Each row of A is roughly a mix of the hidden directions of one of 4 groups; some rows fit no group.
A (102 x 10):
[[ -3  10 -27 -22 -22  13 -24  11  31  15]
 [  9  15  11  -7 -21   1  18  30 -36  19]
 [-32  -4  -6  -4  16  -1  39  26 -19  -2]
 [-28  -7  -6   8   5  -5  28  46   2   3]
 [ 40  -5  18  16   6  -7   9 -35   2  17]
 [  6   8  -2 -35 -11 -14  28  34  10  14]
 [ 17   6  24  28 -11   8  15   0 -40 -15]
 [ 18  -2   0  -8  -4   8  36  46  -1   3]
 [  6  23  24  16 -27  19  -6  -6 -35   7]
 [ 19  20  -8 -38 -20   4 -33  -7   2  -8]
 [ 16  -1   0 -17 -14 -17  14  19  22  42]
 [-19   3 -12 -14  -7  19   9  47  -9 -19]
 [  3   0  18  25  -5   3  26  32 -26 -22]
 [ 13   9  10   3  -8 -22  -2 -53 -14   0]
 [ -6  -4   5 -34  26  -6  34 -16   9  20]
 [  0   2  -8 -10   8 -10 -19 -50  20  16]
 [  3   6  10 -17  -8  -1  24  26 -32  33]
 [ -5  11  10 -26  23   2  38 -23  -8 -20]
 [ 19  10  18  30 -10  -4   8 -37 -18 -18]
 [ -7   4  -7  14  -4   6  -5  27 -37 -37]
 [ -6 -19 -28 -13  19 -20  11  35  11 -18]
 [-15   5 -26 -22 -15   4 -16  26  30  20]
 [ 33 -16  -2 -15  16 -16   4 -27  16  28]
 [-27   5 -12   2 -15  12  20  34 -28 -15]
 [ 14   8  22 -14   4  -7  -8 -47  17  17]
 [ 22  19  -3   6 -43  12   2  16  -8 -27]
 [  9   6 -23 -32 -11  -8 -22 -28  28  -4]
 [ -6  13  19  21  -6  25 -17 -32 -26 -13]
 [ -1  -7   1  17  11   3 -31 -49  -3  -4]
 [-11  -5 -15 -16  -2  12   1  53  14  -2]
 [-31 -13 -15 -34  12 -15  22  15  11  13]
 [-22 -10 -10 -25   6 -10   5  46   0  18]
 [ 10  -7 -22 -20   3  -8   3  49  15  12]
 [ 25  26  12 -17 -25 -12  33  13   8   3]
 [ 11 -11 -18   3  -3 -18 -13   3  53  -1]
 [ 29   2  12  39  -5   9  15 -13 -29  -2]
 [ 43   0  14   2  10  13 -24 -13  15  25]
 [ 27  13  18  15 -17  25  21  22 -19 -16]
 [ 17  15  15  21 -16  26  17  -2 -38   4]
 [ 20   9   7  35 -21  16  11  -5 -35  -9]
 [ 21  12  22  22 -10   5 -16 -43  -9  -6]
 [-28  -4 -23 -11   2  -1  -1  48   6  -4]
 [  0  11 -11 -10 -33  23 -31  29  -3  -7]
 [  8   3  10  24   9  15  37   9 -37   6]
 [ -9   5  -9 -33 -17   3 -38   8  28   0]
 [-22 -14 -19 -23  20 -13   3  25  33  -1]
 [ 21   2  16  13  -6  39  -4  12 -36  -1]
 [-11  -9  -2 -12   0  -5  17  55 -11  -5]
 [ -6  10   0 -23 -25  -9 -34 -26  24  -8]
 [-26   9   7   5  -2   1  44  -3 -32  -7]
 [ -6   0  22  33  -2  25  27   1 -24 -19]
 [ -7   9  -5 -27 -14  19  17  42 -11 -17]
 [-20 -20  -5 -17  28  -2  10  43   7   3]
 [-40 -18  -9  -7  23   0  -8  -3  35   3]
 [  0   5  19   0   3  11  -6 -50  18  23]
 [  0  -7   3  35   8 -17  34 -19 -22 -14]
 [  3   9  -6  18 -18   2  -8  34 -28 -33]
 [  4  -7  14   2  18 -35  15 -38 -14 -14]
 [ 10  28  22   0 -25  11  17   7 -38   2]
 [ -3  -6 -13  26 -16   2 -28  36 -23 -12]
 [  7 -10 -11  -4   5   4  27  53   4   5]
 [-12 -27 -27  -1  26  -7   7  33  14  14]
 [ 37   1  22  21  12   4   8 -32  -7  17]
 [  7  24  19  20 -29  16  -9   1 -35  -8]
 [-17 -16 -15 -17  34   8 -14  -1  32  18]
 [ 11 -15   7 -25  13 -10  18  26 -30 -26]
 [-13 -10 -10 -17  14 -18 -23 -42  13  14]
 [ 29 -22  -3  24  25 -21 -13 -15  23   1]
 [-26 -26  -6  36  29  -5  -2 -16   3   6]
 [  1 -10  -4  -4  31   9 -18 -42  22   8]
 [ -6   8 -16 -16  -6  -8 -24 -35  26  27]
 [ 16  32  25   8 -32  12   9  -4 -25  -4]
 [  7  28  -3  13 -51  -1  -7  -5  -5  10]
 [ 10  21   6  16 -32 -19  -1 -40  -9   0]
 [-12 -20  -7 -29  31  -9  20  -3   9  30]
 [ -4  20  24  -3 -14   1  20 -44 -17   3]
 [-40 -29 -17  -6  30   0   2 -15   3   2]
 [  2 -22 -16   4  24 -21 -23 -26  20  22]
 [-17   1 -17 -17 -14   0   0  50  15   9]
 [ 33 -10  10   4  34  14   1  12   6  32]
 [ -4  14  25  17  -9  24 -16 -37 -21   6]
 [ 11  -5 -19  -7   2 -22   5   7  49 -20]
 [ 11   7  12   9   0  -9  -9 -54 -15  12]
 [  4   6   8 -32  -1  -5 -29 -24  33  15]
 [ 38  16   9 -25 -18  22  -8 -16 -12 -13]
 [ 14   3   9   8  -7  25  32  37 -17 -14]
 [  4   5   5 -19  -8  -6  26  34 -29  26]
 [-13  -8   0   5   4   0  21  54   2 -15]
 [  9  11  19  36 -12  -2  28  33  -5   0]
 [  3 -11 -19  38 -10   0   5  27 -21 -26]
 [ 19 -18   6   9  33 -23   0 -27  24  11]
 [ 17  10  16  30  -9  28 -12 -16 -22 -24]
 [-28 -18 -10  21  23  -8 -24 -32   6   3]
 [ 13   2 -11 -18 -10 -21  25  45   3   6]
 [-17 -24 -15 -23  25 -22  12  -9  19  25]
 [  2  -9  24  12  25 -13   8 -37 -29   8]
 [-12   4  11  24   4  23 -26 -36 -15 -16]
 [-24  21   5 -36 -30   2 -16 -18  10  -4]
 [  3   6  -2 -23 -31  18  20  32 -21  12]
 [ -7 -18   0 -15  20  14   8  50  -9  -3]
 [ -8 -10 -21 -19   3   5 -26  43  20   1]
 [ 39  -2  13   8   3  -2 -25 -32  18  13]]
Each list below has three rows that fit no group; the rest each fit one group, if only roughly. Name those rows in the order they come.
  * K824: [ -6  12  11  24 -12  21 -16  -2 -41 -23]
  * K130: [-19   5 -21 -25 -12 -13 -14   6  23  37]
  * K309: [  5  11  14  36  -8 -18  12 -39  -1 -15]
  * K168: [-23   4   3  -5  -3   6  23  41 -12 -30]
  * K639: [ 23  24  18   2 -22   7 -23 -34 -10 -12]
  * K17: [-1 -8  3  4  3  2 43 43 -2  5]
  * K699: [ 29  20  30  16 -19  -4  -1 -33  -7   3]
  * K989: [ -3  15  11   3 -13   5 -36 -39 -23  -1]
  * K134: [ -5 -19 -19 -26  20 -16  19  35  -1  16]
  * K672: [ 30  23  30  15 -15  13  -1 -27 -14  -1]
	K168; K989; K672
  * K6: [ -3 -20 -17 -15  21 -14 -23  21  37   1]
  * K245: [-30   1 -21   2 -19   3   5  36 -16 -24]
  * K878: [ 16  -2  10  -1  10   0 -14 -45  29  19]
  * K266: [ 24  26  10  17 -41   0  -2  19  -8 -11]
  * K536: [ 21 -14   0 -20  15 -30  25  25  22   4]
  * K197: [ -7  -4  -3 -29  16  -7  34  26 -27  10]
  * K552: [ 43  -3   1  22 -12  10 -35  -8   6   1]
  * K321: [-36 -10 -28 -30  11 -10 -16  13  13   2]
  * K56: [ -2  22  17  10 -13  18   2  -3 -45 -22]
  * K319: [-31 -21 -28 -13  20  -1   6  32   7   3]
  * K484: [-17 -15 -26 -29  24  -1 -10 -13  14  28]
  * K289: [ 12   1  17  40  12  18   2 -36   0 -11]
	K878; K536; K484
  * K414: [-14  15  13   7 -20 -11  22 -41 -19 -14]
  * K215: [ -6  -2  -7 -24  17  -8  36  30 -24 -11]
  * K83: [-13 -24 -17  -3  37   3   8  22  23  21]
  * K846: [ 10  17   9  42 -17  22  -5 -22   8 -15]
  * K69: [-30   5  -9 -32 -11  -4 -14  32  22  -1]
  * K46: [ -7  -2 -24  15 -26   7 -16  35 -11 -26]
  * K714: [ 19   2  31  34  -2  13  30  -8 -15  -4]
  * K374: [ -1  -1  -3  30  -7   9 -37 -24  19 -22]
  * K978: [  1   4 -10 -15  -3 -13  29  43 -23  -9]
  * K756: [ -1 -31  -1 -10  38 -20  13  -6  16  23]
	K83; K69; K756
  * K430: [-19 -26 -19 -17  42  -9   8  -1   9 -13]
  * K622: [  0  11  13  25  -8  19 -26 -38   3 -20]
  * K162: [  9   9  11  36  -8  -6   2 -43   1 -18]
  * K862: [-10  -1  -6  -7 -12 -13  21  50   4 -21]
  * K332: [-28   7 -29 -11 -24  13 -11  26 -15 -19]
  * K823: [ 17  -7  10   0   9  -3  -5 -57  -2   8]
  * K774: [ -8   3   1 -18   1   0 -27 -52  -2  -5]
  * K620: [-15  16  11  -2 -15   4 -11 -53  -1 -11]
  * K663: [ -1 -20  -1  22  21 -12 -12 -45   8  12]
  * K646: [  3  23  14  35 -19  15 -15 -25 -21  -7]
	K332; K620; K646
  * K828: [-11   1 -21 -28 -17 -14   3  41  18  -4]
  * K661: [ 18  21  16 -21 -20  -7  34  14  -8  23]
  * K557: [ 44   4  10  28  -5  -8   5 -29  -7   8]
  * K839: [ 15   9  15   1 -13 -13 -13 -52   9   0]
  * K568: [ 16  18  13  25 -21  -7   0 -40 -14 -15]
  * K431: [-38  -3 -24 -28   7 -14 -26   2  13   3]
  * K759: [-31 -21 -14  15  19   6  17  37  -1  -4]
  * K65: [-32   4   4 -25   5 -27  12 -33  13  -7]
  * K477: [ 20  -7  15  -3  10  -6   5 -53   2  14]
  * K474: [  3  -1  -4  36  -4  -9   9 -45  14 -11]
  * K842: [ -3  19   7  16 -37  10   8 -17 -31 -19]
  * K213: [ 11  18  20  15 -23   9  14 -37 -25   0]
  * K601: [ 19   2  24  38 -12  12  -8 -21 -23  14]
	K557; K474; K601
  * K111: [  7 -17 -13  -3   6 -15 -10  -5  51  20]
  * K982: [-27  -3 -31 -18  -6  -4  -3  42  -2   2]
  * K727: [-17  -8 -13 -18   1  -1   8  53  12   3]
  * K303: [-23  -9   5 -21  33 -23  23 -14  17  12]
  * K514: [ 14   8  12  24 -21   8  19  25 -20 -32]
  * K27: [-12  14  13  24 -23   4  11  27 -25 -28]
  * K379: [  1   4  -6 -11   3   5 -27 -41   9  34]
  * K106: [ 18   5   1  26 -24   3  24  13 -38 -10]
  * K916: [ 21  16  12 -17 -13  -9  20 -21  37  15]
  * K618: [  9  -6  17  24  12  29  14  29 -13 -26]
	K982; K27; K106
  * K797: [ 13  25  17  27 -32  15 -15  -8 -11 -18]
  * K649: [  1  -9  -5   7   7  17 -17 -36  38  18]
  * K872: [-24 -24 -19   4  22   8  19  38   1  -1]
  * K453: [-22 -27  -9   3  26 -26  19  -2  15  25]
  * K118: [-32 -18 -23  -7  17 -15   8  32  16   8]
  * K494: [ 24   0  -2 -30   2 -13 -34  -7  27  17]
  * K678: [-24   2 -20 -16 -26 -12  11  25 -14 -29]
  * K551: [ 16   3   1  -9   0 -23 -27 -42  15  17]
  * K874: [ 20  16  -8  -2 -22  17 -28 -37  15   0]
  * K390: [  7  20   7   6 -29 -11 -10 -36 -19  27]
	K649; K494; K678
  * K361: [ 41  10  20  15 -11 -16  -1 -27   7  19]
  * K815: [ 10  12  10  14 -29  -2  21  33 -26 -18]
  * K350: [ -4 -21 -24  11  11 -13 -23   3  38 -21]
  * K988: [ 15  21  19  18 -24  10  -6 -26 -16 -29]
  * K629: [-26   9  -9   8 -32  -5  -4  26 -11 -34]
  * K930: [ 12  19  16  39 -31  -1  11 -13 -16 -12]
  * K224: [-18  -9 -13 -11   4  -8  14  48  20 -13]
  * K89: [ 33  12  32  22 -11  -2  16 -26  -4  10]
  * K469: [ 15  16   0  24 -37   2 -16  28 -12 -15]
  * K383: [-32 -11 -28 -29  12 -14 -11  17  16   8]
  * K592: [ -2 -15  -6  22   9   5   8  50   2 -21]
	K988; K629; K592
  * K990: [ -2 -26 -10   7  28 -23  16   1  21  32]
  * K954: [-13  -9 -20 -38  10 -22 -19 -12  21  17]
  * K14: [ -6 -16  -8   4  22 -37  -4  -7  39  -6]
  * K239: [ 31  13  -1 -21 -11 -12 -27 -34  10   8]
  * K358: [ 13 -18   8  27  19 -18  12 -31  10  27]
  * K302: [ -5 -27 -25 -11  12  -7  13  44   1   8]
  * K607: [ -9 -23  -5 -19  30  -9   3 -17  24  32]
  * K542: [ -1  -6   0 -32  16 -16 -15 -32 -12  30]
  * K660: [-14 -13  -2  16  18  11 -27 -40  18 -10]
  * K81: [-12  -9 -21 -31   9  14 -13  38  19   4]
  * K112: [  6  26  24   0  -8  15  23  -9 -36 -20]
  * K623: [ -4  -4 -12 -26   8  14 -18  46  15  11]
  * K683: [ -2 -33  -3  39  26  11 -11   2  15   9]
  * K820: [ -2 -19 -19 -19  20 -19 -24 -25  21  20]
  * K189: [-14 -26 -13 -17  30  -8  -3 -18  28  22]
	K14; K302; K683
  * K588: [  2  -2 -14   0 -14 -13   5  53 -21  -1]
  * K695: [ 18   9  28   3  13   1  21 -40  -9  21]
  * K987: [ 36   3  13  21 -13  -3 -16 -40   2  -2]
  * K256: [-27 -15 -29  11  -3 -22   0  24   5 -30]
  * K377: [ 26   2  22  14  12  -7   8 -45   1  13]
  * K126: [ -6  22   4   8 -28  18 -10  28 -31 -17]
  * K467: [  3 -13  21  19  18  21   8  18 -41   0]
  * K51: [-32  -8 -12  26   5 -21 -14 -34  -6 -12]
  * K556: [-19 -21 -17 -12  30  -5  12  26 -26 -15]
  * K569: [ 31  -8  10 -24  11  -4  14 -12  27  31]
	K126; K51; K569
  * K854: [ -7  13  14  18  -9  20  -8  -1 -47 -19]
  * K174: [-26  -2  -7  38   3  11 -30   2 -10 -24]
  * K890: [ 22  25   5  10 -40  -6   3  28  -3 -14]
  * K393: [ 39   1  24  21 -14   3  27  -6 -20  -2]
  * K589: [ -1   0   6  23 -10  22  16  46  -5 -18]
  * K548: [  6  24  30   1 -10  20  11 -24 -33   5]
  * K647: [ -5 -19 -12 -20  21 -12   3 -12  41  22]
  * K888: [-22 -20 -23 -28  15 -18  15  17  24   5]
  * K54: [ -3 -15  -6 -10  20  -9  -1 -25  47  14]
  * K114: [-14  -8  -7  18  11  -7 -25 -39  23  21]
  * K173: [  3 -22  -2  -7  45 -15   8   7  25  18]
  * K463: [-22  -5  -9 -37  19   1  -4  30  23  14]
  * K258: [-12 -18  -4 -11  36  29 -15  16   8  26]
  * K336: [-10 -25 -11  12  18   4 -34 -25  25  10]
	K393; K888; K114
  * K860: [-38  -3 -28 -13   7  -5 -28  24   7  -6]
  * K884: [  0  -5 -14 -17  13 -19  32  36  -4 -23]
  * K169: [-18 -13 -29  -4   0  -2 -13  45  10 -15]
  * K346: [ 24  -4  -1  27 -19 -11 -32 -26   8 -18]
  * K320: [-25 -22 -13 -14  17  -1  34  29   4  10]
  * K113: [-15  12 -17 -21 -17 -30 -10 -19  19  28]
  * K116: [-25 -14 -17  -5  20 -30  33  17 -10  -3]
  * K895: [ 29  29  21  -4 -20  23  -4 -17 -22   4]
  * K252: [ 37  -4   6   4   3  -9 -11 -29  34  15]
  * K416: [ -9   4 -29 -41  -3  -3 -29  17   9   0]
  * K703: [-17  11  21 -32  16  -4  20 -31   5  19]
	K116; K895; K252
  * K951: [ -6 -18 -10 -27  20 -15  16   2  25  34]
  * K386: [-35  -9 -20 -23  12  -7   6  36  10  -3]
  * K330: [-13 -23 -15 -18  26  -3 -35 -15  19  11]
  * K363: [ -3 -17  -5  10  14   1  36  43   3   8]
  * K323: [ -6  17  18  16  -2  21  -6 -22 -38 -25]
  * K123: [  7  19   6   4 -21   3  12  33 -39 -15]
  * K117: [ 31  11  31  23 -13   8  25 -11 -17  -1]
  * K784: [ 13   0  10 -15   4   7 -20 -39  24  28]
  * K272: [-31 -18 -25 -15  17   2   3  37   8  -1]
  * K840: [-28  -8 -11  -8   4   1  -2  43  19  24]
  * K868: [  7  20   6  15 -42  17  -6 -11 -27 -16]
  * K480: [  2 -22   2   5  27  -2  -6 -39  10  31]
  * K767: [  7  -7  -8 -35  11  18 -24  -4  -8  37]
	K330; K784; K480
  * K254: [-12 -20 -15 -12  36   5  -4   2  40  -1]
  * K766: [-39   2   9  11  -2  12  31  24 -16 -15]
  * K723: [ 21  -9  15  -5  33 -11   3 -27  23  25]
  * K13: [ 21 -11  21  38  13   2  10 -33  -4   8]
  * K405: [ 14 -19   9  33  23  -1  -3 -39  -4   8]
  * K327: [ 38  15  27   7 -13  -6   9 -22 -25  -2]
  * K969: [-24 -10 -20 -13   0   2   1  46  14 -17]
  * K520: [ -2 -18   2   2  40 -16   1 -39  14  -4]
  * K450: [ 11 -21  -5  32  22  15 -20 -34  -3   1]
  * K545: [ 22  -4   0 -30  -5 -15  -3  28  31  21]
	K327; K969; K545
  * K411: [ 15   4  22  33  -8   3  24   7 -23 -29]
  * K459: [ 55   4  15  15  -3  -1   0 -16   1  11]
  * K186: [  8   9 -18 -23 -13  12  -7  48   0 -16]
  * K834: [ 19  -5 -18 -27  -2  -8   7  29  32  23]
  * K691: [ 11  -2  22  42  15  21  10 -15 -11 -20]
  * K810: [-30   7  -7 -10  -6   2  17  42 -13 -23]
  * K894: [-11   7 -11 -15  -9  -9 -32 -46  -8   0]
  * K448: [ -9 -28 -21 -15  19 -16   1  25   9  33]
  * K500: [ 32  -2  18   3   2 -23  23 -22  12  29]
  * K48: [  3 -16 -10 -15   9 -17  -3 -12  45  28]
  * K510: [-19  13   2  -2 -11  23  28  26 -35   0]
	K834; K810; K894
